The rows below fall into families. The same turns and mirrors carry the whole set onto itself and the rows of a family onto each other. For each named row, which other rows are in its family? Write them in the order they are listed.
These 18 rows form 3 families of 6 rows each.
Y: [ 41  -8  -6  13   5  19   7   9  50  12  44  -2   2  25   0 -18   1  -2
 -11   0]
C: [-17  12 -21   2   0  -6 -30 -12  16   9 -18   1 -36  14   3  -1  15 -18
  11  39]
J: [ 39   0  -4  14   9  16  16  -7  40  21  49  -3 -12  28   1 -10   4   2
  -5  -6]
G: [-13  10  21  17  -1 -20  -3  23  26  12 -31 -33  10  -6  -5   8   9  -3
   5  -3]
W: [-12  13 -27 -17  -5  -6 -24 -18   7  20  -9  10 -42  10   7   2  11 -12
  -8  38]
R: [-15 -14 -39   2  11   3  31  -1 -19  10  18  -1  -7   9   5  27 -19  13
  -1 -20]
V: [ -7   7  23  21  -7   0   3  24  29  19 -29 -28   7  -2  -9  15   8 -12
   8 -12]
H: [ -5   9  25  11  -1  -9   8  20  24  11 -34 -35  19  -9  -2  -7   3  -5
  13  -5]
L: [-12  15   9 -27   6  -3  19   4 -32  12  18  -9   6  -7   5 -36 -30  12
 -16  11]
T: [ -7  20  25 -27   6   9   9   3 -24   5  24  -2  14 -12  -4 -41 -16   6
 -17   8]
P: [ 30   5  -3  12  15  11  12  -2  50  13  42 -13  -5  36   9 -11   8  -1
   2  -1]
U: [ 55 -14 -12 -14  -8 -18 -21  14  -9  -8  -5  19  28   7  -8   1  -2  -2
 -20   5]
E: [-11   6 -22 -16  -2  -9 -40 -18  19   9  -9   6 -37   7  -1  -2  15  -4
   3  35]
A: [-14 -20 -36   8  10   6  22  -1  -8  15  23  -7 -19  21  10  28 -31   4
   3 -22]
Z: [ 53 -22  -9  -7  -4  -8 -29  11  -6  -6   2  27  19  10 -23   3  -5   0
 -11   8]
X: [-20 -13 -39   0   9   1  11  -6 -24  -2  14  -5 -14  19   1  28 -20  17
   4 -22]
Q: [ 46 -17 -19  -3 -18 -13 -34   5 -12 -16   1  23   8   4 -14  -6  -4  -3
 -20  12]
M: [-14  22  23 -23  13  -6  19   2 -22   7  21  -8  14 -15   9 -36 -16  -3
 -15  11]

Which other rows belong to the same family as U? W, V, T, P, X
Which other rows belong to the same family as A? Y, C, H, L, Q

The rows below fall into families. The same turns and mirrors carry the whole set onto itself and the rows of a family onto each other. For each named row, which other rows are in its family? Write them in the order they are listed.
These 15 rows form 3 families of 5 rows each.
ruzet: [ 25   2  23 -11  40  61 -24   9 -27 -15 -15 -22 -26   3  16   3  11   4]
beb: [ 17  15  28 -19  26   7  23  11   1  17   1  -6  20   0 -26  15   4 -36]
gige: [ 22   5  16  -8  38  60 -16  16 -29 -10 -15 -25 -19  -7  36   6   1  -1]
tage: [  0 -39  11  12 -12  40  26  -1 -26 -39   9  26  15  -2  -6   3   2 -14]
lazaz: [ 20  54  -3  -2   6  27  -6 -14   0  -2   3  17  -2   0  20 -13   0 -35]
Bir: [ 29  44  -7   6  11  25  -9  -9   7  -7   4   8  -4   8  21  -6  -4 -46]
kogid: [-21 -25  14 -27 -19  36 -31   1 -13   0   3 -21  18 -23  24 -18   3   9]
Nipi: [-24 -31   9 -19  -8  37 -36   2   0  -6   5 -28  20 -25  14 -22  -8  -5]
kir: [ 11   5  18  -9  21  13  30  12  22  -3  18 -18  15   4 -36  11  -5 -26]
Kuned: [-10 -35  20   8 -11  41  20 -11 -27 -31   7  26  12  -5 -24   5   7  -5]
Doreg: [-17 -34  -6  -7 -17  32 -16   3   3 -19   7 -25  14 -32  21  -9  14   8]
lan: [  3 -14  16  24 -12  31  23   9 -28 -34   6  14  34 -13 -21  11   5  -5]
Faked: [ 13 -14  11  -9  38  68 -18   6  -8 -13 -10 -20 -25   3  30  -9 -15  13]
Vur: [ 17  42  11 -12   9  39 -19 -14  -9  -6  12   3 -24  15  18  -9  -8 -46]
fanir: [  9   7  18  -8  16  14  35  16  12  10  16 -24  17   2 -23  29  -7 -15]

Which other rows belong to the same family as Bir? gige, kogid, kir, Kuned
Which other rows belong to the same family as beb? Doreg, lan, Faked, Vur

